Each path below is one point turned by a fixed rotation once a step. After each direction that follows a path, write how fast that rotation turns it, in degrees each step (0 if it stays still).
Each turn is a multiple of 5 degrees from 10 to 175, or 0.
Each row of a path follows its step; steps can be skipped.

step 0: [ 19.2   5.5  10.7 -11.0  19.3 -14.7  -7.0  12.3  -9.8   1.9  -1.8 -14.6
   6.6 -15.1  22.5 -14.8  -6.9 -17.2   2.2  39.5  10.0   1.3  -1.6  11.0
  -3.6  -7.4  -6.4 -11.0  -5.4   9.4   0.4  -2.0  12.9  -8.9   3.7 -13.1
  10.5   6.6  11.4   9.4  -9.5  -3.9  -4.3  -7.0  -4.8  -7.5 -41.6  -1.8
   7.0  -8.6  -5.8]
step 1: [  3.8  -9.7 -10.3 -27.1  -2.9 -11.8  -0.3  -8.0  -7.5 -43.7   2.1   5.0
  10.4   6.3  12.5   2.5 -12.0   4.3  -5.8   1.8   9.6  -3.1 -15.7  -9.9
   2.9 -19.8  -0.3  10.0   3.7  21.2 -12.9  -0.1  -0.2   6.1 -24.5   9.6
   2.5 -13.1  13.2  25.7 -10.4  -7.6  -3.1   1.3   4.1 -15.9 -20.4  -7.9
   0.5 -10.2  16.2]
step 2: [ 10.5  -4.9  -2.9  -1.2  -0.5  -9.2 -10.7   6.2   1.0 -32.3 -12.7  17.0
 -25.9   9.6  -8.9 -18.7 -28.2  -8.3   7.4  -1.3 -14.8  17.9 -20.4   2.2
  -9.2  -9.7  -8.9  22.0  -6.0  -4.8   5.7 -16.1 -12.2   3.2  11.7  -6.7
   8.7 -13.5  16.1  -6.1 -23.9  -3.0   0.7  -5.8  -7.3  -1.7   3.5  -4.5
 -19.1  -3.8 -16.0]
step 3: [-10.3   0.5   6.9  -8.6   6.6   7.1 -31.4 -15.7   1.3  -3.4  -6.1   1.8
 -15.0  15.1   5.0  -7.0  10.0   1.6   7.1  13.7  -3.4  12.7 -20.9 -14.4
 -11.6  10.4  -3.3  -6.4  -7.7 -14.6   1.2  10.3 -10.4  -4.4 -19.1  13.6
   5.1  -1.8  10.1  22.5 -13.9  -0.3 -28.6  -9.9   9.9   3.7  26.2 -13.1
   6.5   7.6 -27.8]
step 4: [ 11.7   8.2  27.9   0.6   6.7   8.6 -17.8 -19.3 -17.3  -4.3  10.5  -5.8
  17.6   1.3   7.7   9.1  -1.6   0.9  33.7  15.4 -23.0  -2.4 -18.5  -1.4
 -12.8  -9.7  14.8 -11.4 -15.8  -4.5  14.8   8.3   3.2  -6.7   0.6 -12.6
  11.7   3.7  -0.6 -14.6 -10.1 -13.6 -16.6  10.4 -18.9  17.3  -8.7  -4.6
   6.0   1.7  -0.6]
step 5: [ -0.6 -26.9  -3.7 -19.8  17.5   0.9  -4.7  -7.8 -20.9  -8.3  -1.4 -17.4
   6.3  11.8  18.9  -7.0   6.6  -6.7   5.8   0.5 -22.3  16.0   2.0   3.8
   4.1 -20.8   2.8  10.2  -0.9  19.5 -16.9   5.0   6.9  -2.1   5.0  -7.2
  -1.3   3.6  -8.8  -2.0   0.8  -1.1 -31.2  11.5   6.1  -5.8   2.6  19.6
  34.0 -11.4  11.8]
step 6: [ -5.5 -19.4   0.5  11.6  -9.4  -0.6  -3.0  -2.4 -21.8   5.1   4.9  32.9
   2.3 -11.5 -11.1 -39.5 -10.2 -12.7   1.2   8.8 -11.2  -3.6   4.8   1.5
 -15.7 -25.3   1.5  23.1   3.4  21.0   4.3  -2.4  16.0   1.5  -2.0  -5.6
   2.1  -7.8 -14.1  14.9 -23.4 -12.0  -3.5   8.1   1.2  -9.6  -3.8   6.8
   1.8   9.0   0.8]
step 7: [  0.2  -3.2 -12.8  11.6 -18.1   3.7 -23.8  12.6  -2.1   2.6  -4.9  13.0
 -25.1   2.3  23.9  -6.1  10.8 -12.2   9.0  15.4   5.4 -22.4  -9.2   4.2
 -15.1 -12.3 -10.0  21.3 -15.4   8.2  -2.2  -8.1   5.6  24.7  -4.6  13.6
   0.2  14.0  21.2  -1.3  -1.6   5.5 -17.7 -19.6  16.8  -7.4  -4.0  -8.7
  11.8   6.0  -2.7]
step 8: [  8.6   6.8   5.4   1.7  -9.2   4.8 -26.0   0.0  -5.1  -8.9   7.7   5.3
  -8.8 -12.5  28.6  -5.1 -14.4   7.0   1.9  37.6  17.0   8.8  -0.3   3.7
 -11.0 -12.0  -7.1  -5.9 -10.3  -2.3   4.8  -3.9  -3.8  -8.1 -23.9 -12.9
 -21.5   7.4  20.1   6.0   6.8   1.7 -14.2  21.3 -13.9  14.5  -8.3   5.8
 -23.2  -0.1  -0.4]
step 9: [  3.5   4.8   6.2 -18.3  21.3 -11.9  -1.9 -17.0  -9.7 -27.2   0.9 -21.7
  -2.1  -0.7  10.8   7.7   0.6 -20.9 -13.9  41.3  -4.3  -3.0 -21.8   3.9
 -13.9  -3.4  -6.8   2.0  -9.6  13.1 -22.1 -15.1  -6.2   2.4   7.2   2.6
  12.0 -17.1  -4.4   6.8  11.1  10.2  -8.7   8.0 -10.3  -7.3  -2.5  -8.1
  -7.5   0.7   8.7]
step 10: [ -8.8   6.1   1.9 -19.8  20.6  -7.0  12.2  -7.8 -13.6 -16.5   3.8   0.4
 -12.8   7.3 -14.0 -20.2 -19.8  -8.5  19.4  -5.4  -3.2  -0.9 -21.6  13.4
   5.5  -7.7   4.0  21.3  -3.4  -7.5 -15.8   1.3  23.0 -13.3 -28.7 -17.7
  10.6  -8.1  10.2  17.3 -21.0   2.4  -7.2   2.3  -2.1  -4.4  -1.8  -8.0
 -10.0 -12.4   6.2]
Directions:
[-0.2 -4.5 -5.8 -6.7 -6.2  4.4 -1.6  2.3  1.4  6.0 -2.9  4.2 -1.6 -0.7
 -6.6 -3.4  2.7 -4.9  4.0 -0.5  1.8 -1.6 -3.0 -3.7  1.8 -0.2  0.0  7.0
  1.4 -3.6  3.1 -6.1 -3.1  1.7 -2.1 -2.2 -1.0  2.1  0.6  1.4 -2.9  4.3
  3.1 -4.3 -2.3  5.0  4.6 -3.7  0.9  2.6 -3.7]
85
[ 1.0  4.0 -4.1 -3.9 -3.3  4.5 -0.5  0.1 -0.4  2.6  5.2 -5.0  1.9 -5.4
  7.5 -2.6 -2.9  1.8  3.4 -5.3  0.2 -1.0 -3.2 -0.4 -0.1 -2.5  6.0  0.0
 -5.5 -1.1  1.5 -2.1  2.4 -5.2 -4.4  4.4  5.8  1.7 -1.3 -2.8  1.8 -4.8
  1.6 -7.9  5.4 -2.6 -0.4 -2.0 -3.6  1.3  2.3]
110
[-2.2 -3.2  6.4  1.7  2.5 -0.4  8.5  5.2 -0.1 -1.1  3.8  0.3 -1.4 -4.2
 -4.4 -5.5 -1.6  1.9  0.2 -4.2  1.6  1.7 -3.0  2.2 -0.7 -2.4 -4.5  2.7
 -6.5 -2.5 -1.7 -1.1  0.5  1.2  4.4  6.2 -2.5 -0.8  4.0  2.1 -3.5 -1.6
 -1.7  0.9 -0.5 -5.7  9.8 -2.6  1.0  4.1  3.3]
90
[-0.4  3.7  1.6  4.2 -3.0  3.0  0.4 -1.6  3.1  1.5  4.5  5.1 -0.6 -3.0
 -4.0 -0.1 -3.3  1.6  7.6  5.5 -0.5  7.2  1.3  3.4  6.4 -2.6 -0.6  3.0
 -0.5  1.9  1.6  1.6  5.5 -6.8  3.0 -0.4  1.1  1.6 -0.5 -1.9 -5.4 -1.2
  5.5  3.6 -7.0 -0.2 -4.3  0.8 -5.7 -0.8 -2.9]
170
[-4.0 -4.9  2.8  1.0  5.2  0.9  0.2 -4.9  2.4 -3.0 -2.2  1.2  1.5  4.4
  3.2 -2.2 -1.2  2.3  7.3 -4.7 -2.8 -2.7 -1.5  3.6  4.0  3.3 -0.3 -1.6
  3.4  1.7 -0.9  3.0 -6.4 -5.7 -0.4 -1.5  5.8 -1.2 -2.2 -4.0 -1.3 -6.1
  2.1  0.4 -0.2  6.5  7.1 -2.4  4.6  3.8 -3.7]
45

step 0: [ -8.1  -8.7  -3.2  -9.5  -7.8 -12.9  -1.7  -6.4  -8.5 -11.1  19.8   7.8
  28.8  -6.1   5.4   2.3  -9.7   2.3   4.1 -24.7 -15.6  -8.6   5.8   0.6
  -0.3  -7.3   0.1 -23.7  10.7   9.0  -2.6  -4.8  -1.0   2.2  21.4 -15.0
  -5.3 -31.0   5.6  12.1  18.4  10.5  16.1  13.3   9.3  -6.1   6.5   0.0
 -13.7   6.0 -22.8]
step 1: [ -1.7 -21.7  -9.5  12.2  10.0   9.9   4.9   5.8  14.9   6.0 -10.6  10.6
 -16.4   5.6  -8.0 -22.1  -2.0  11.0   1.6  -6.6  -7.2   3.2 -14.7 -12.2
   8.0 -21.2   6.6 -21.9  -0.2  14.2   5.6 -24.8   1.5  15.6 -11.9  -7.0
  -2.3 -23.9  -9.2  12.7  11.2   9.0 -15.9  18.3   9.8   8.6   0.8 -11.9
   4.7  18.2  14.9]
step 2: [ -1.7  -6.1  19.2  -1.6  17.1 -22.6  -3.1   6.2   3.4  16.3  -4.5 -11.8
 -11.3  -5.1  -8.0  -3.6  -1.7   6.4 -23.8   5.3  14.3   1.2   9.6  -5.5
   9.7  -7.3  14.8  -8.2  10.0   5.3  -1.8  16.1   0.7   3.6  13.1  -3.2
  16.3   4.4 -42.5 -13.3 -14.7   0.9 -22.5  14.2   5.2   3.0 -18.3   7.7
  -0.3   1.0   5.1]
step 3: [ 31.8  -9.5  -2.7   2.3 -15.2  -0.9   1.7   5.9  -4.0  -2.7   4.9 -20.1
  20.7  19.3  -8.7  -3.6 -17.8  18.1   9.0 -11.3   2.4  -0.5  -3.4  -5.4
   9.2   8.2  -2.1  12.0  -2.0  -7.5   0.2   3.4   8.8  14.0   5.1 -15.2
  18.7  19.0  -7.3 -24.9   8.7   0.0 -15.1   3.2   0.8  -8.3   5.1  17.2
 -15.4 -20.8 -18.3]
step 4: [ -4.3  -5.9 -19.5   3.3 -15.9  15.3   5.5  21.1  15.0   2.9 -19.4   1.9
   4.2  -2.8  -2.4   1.6  27.6  16.6  24.9   3.2  19.2 -17.4   0.9  17.1
   1.6  -3.2   4.3   3.9  -7.7  -7.5  -3.0   8.4  14.6  19.0 -29.6 -10.6
  -8.2  15.2  -0.1   9.4  -1.0   3.4   7.0  -3.6  -5.6  -9.4   0.9  20.3
  13.4  -2.7  -5.1]
step 5: [ -3.7  15.7   6.3  -3.5  15.6   8.6   3.6  -8.8  -3.5 -13.7 -15.3  24.2
  -8.9   7.1  -0.2  13.0  25.7  -7.2  -3.4 -15.5  10.6  -0.7   2.0   3.2
  -4.6   2.7  -3.4  13.5  12.6  -3.7   4.5   7.2   5.5  -8.5  20.0  -4.2
 -24.6 -10.6  -6.4   6.2 -24.0  -8.8   9.5  -3.6   8.2 -17.0  -7.4  38.8
  -3.1  -6.3   3.9]
step 6: [ 29.8  15.3  11.1  18.1   2.9  16.2  -3.2  -8.4  -2.2   1.5  -9.6  -3.8
  -4.6  17.2  -0.7  -2.2   6.3 -10.2  12.8   5.0  -8.5  -5.5  16.0 -19.9
   9.4  -4.1 -20.6   4.8  -9.5   3.1  10.1 -14.8 -10.4 -10.6  19.4  19.9
   0.5  12.5  32.2  -5.9   1.0  -9.5  -0.2   6.8  16.2 -15.4  -0.1   0.5
   1.5  14.0  14.6]
step 7: [-23.7   7.6   3.1  -3.6  -2.6  -2.2   1.8  -1.3  -8.6   6.6  13.4 -33.1
  -6.8 -12.1   3.1  -1.2  19.4 -15.2   4.3   9.3  -5.0 -27.6   7.8  26.9
  -2.1   1.6  -8.3   2.0  -0.2   4.4  -5.0  15.4 -25.9   1.7   9.0  -5.8
   5.4   9.0  18.8   3.0  25.0 -11.0  -5.0   5.5   3.3   4.5  -6.9  -7.7
  14.9  13.6  13.9]
step 8: [-22.8  -6.0 -12.5 -21.0   3.6  -2.7   3.2 -20.6  -3.8 -11.2  12.3  -7.2
  11.9   2.4   6.6  16.8  -9.5 -14.6   4.7 -22.2  -4.7  -6.6 -10.2  -2.5
  19.4   4.9   6.4  -8.8  16.3  10.8 -12.3 -10.2 -11.3   7.6  20.9  -3.1
  -3.9 -26.5  13.1  -7.1   7.4  20.6  -6.6  -9.9 -16.1  -0.3  16.5   4.9
  10.8 -13.4   2.8]
step 9: [ -5.6 -20.5 -12.8   2.7  15.5 -11.9 -15.3  -7.9   6.0   6.5 -18.6   2.4
  16.2  -8.1  -2.9  10.3  -6.0  19.1  -1.4  15.9 -21.9  20.2   4.6 -15.0
  23.3 -21.0   2.0  -9.5 -11.3  -5.9   6.0 -14.9   1.1  15.2  -7.7   9.2
 -16.6 -12.7  11.2  13.9   0.8   9.8 -14.7   8.2   2.8  14.4   8.7  -3.0
   5.1  11.1  10.7]
step 10: [-13.6   6.2  -4.3  -9.2  23.9 -13.3   0.3   4.9  14.6   4.4   6.8  -1.5
  -2.6   9.6  -9.6 -17.3  -4.2   0.3 -27.1  15.2 -22.1   6.6   4.4   6.2
  -5.1 -13.1   3.2  27.5  -9.6   3.5 -15.7  19.2   5.5   1.8  -7.6  -4.0
  13.5 -11.0 -19.4  -6.9 -12.0  -8.6 -31.6   5.4   2.9   8.4 -13.9   4.9
  -8.3  10.3  -2.5]
Directions:
[-3.6 -4.2  3.5  2.3 -3.1  7.2  1.2  1.8  0.6  6.3 -2.8  1.5 -2.5  4.9
 -2.4  4.5  2.3 -0.8 -2.0  0.9  2.9 -4.6  1.9 -2.2  2.8  4.3  2.8 -2.9
 -7.2  2.9  2.8  0.6 -2.3  4.7  6.4 -5.7 -0.2  3.0  3.3 -0.4  0.7 -2.0
 -0.5  5.0 -1.3 -2.3 -1.0  8.5 -3.1 -4.6  1.8]
25
[ 4.5  1.8 -3.3  2.0  0.5 -5.3  2.9 -0.6  1.9  1.8 -2.0  1.5 -4.4 -0.8
 -0.7  2.1  4.7 -2.3 -7.4  5.6 -8.2  2.6 -1.8 -3.4  2.0 -0.5 -2.7 -2.2
  3.2  4.3  0.1 -6.1 -1.6 -4.0  0.3  0.0 -0.3  6.3 -4.4 -0.9 -2.3 -5.2
 -3.7  0.7 -3.7 -6.3 -1.5  1.5 -6.0  5.0  2.5]
90
[ 2.9 -2.1  3.5  2.0 -3.1  4.0  2.0 -7.1 -1.8  0.6 -3.7 -6.9  3.9 -1.3
  0.6 -2.6  4.7 -0.8 -3.0 -1.5 -0.4 -0.8  3.1  2.5 -1.7  1.6 -0.1  1.9
 -0.7  0.8 -5.4 -4.5  1.1 -0.6  2.7 -4.3 -7.0  5.5 -3.3 -0.4 -0.9  8.4
 -1.5 -1.7 -7.8  7.6  1.2 -1.9 -0.3  1.9 -4.3]
80
[-2.9 -3.5  1.3  1.6 -0.9 -2.4 -5.1  1.3 -1.9 -4.1  4.6 -5.8  0.3  0.6
  2.8  0.6  1.4 -2.8 -6.0 -5.4 -3.9  2.3  0.4  7.1 -5.9 -0.8 -0.9  2.7
 -3.3 -4.4 -2.6 -5.2  0.2  2.2  4.9 -1.2  2.2 -6.2 -5.2  0.5 -0.7 -6.6
  3.0 -3.5  2.1 -0.6 -3.1  7.4 -4.0 -1.4  0.4]
145
[ 1.9  7.8  2.9  2.0 -1.1 -1.1 -0.4 -4.4 -1.5  3.6 -1.6 -4.9  1.6 -0.2
  6.8  8.5 -3.4  2.7 -0.7 -0.8 -1.2 -2.6 -3.0 -6.5 -2.2 -7.9  1.9 -0.4
  5.4 -0.6 -1.4 -2.9  3.6  4.3  1.2  0.8 -1.4 -0.8  3.8 -1.0 -3.6 -1.5
  2.6  4.2  1.6  0.1 -2.2 -1.8 -3.9 -8.1 -3.8]
125
[ 3.3  6.2 -3.9 -4.3 -7.3 -0.6 -7.3  6.2  4.6  1.0 -1.4  3.2 -1.1 -0.6
 -0.8  2.1  2.0  1.2  0.8  4.4  0.8  6.8  2.4 -2.0 -2.5 -2.0  6.7  5.6
 -2.3  0.8 -3.1  2.0  1.6 -2.1  2.7 -5.9 -5.4 -3.2  4.3 -4.1  0.8 -1.0
 -2.0 -4.2  0.1  2.1  1.0  3.0 -0.8  2.9 -4.3]
60
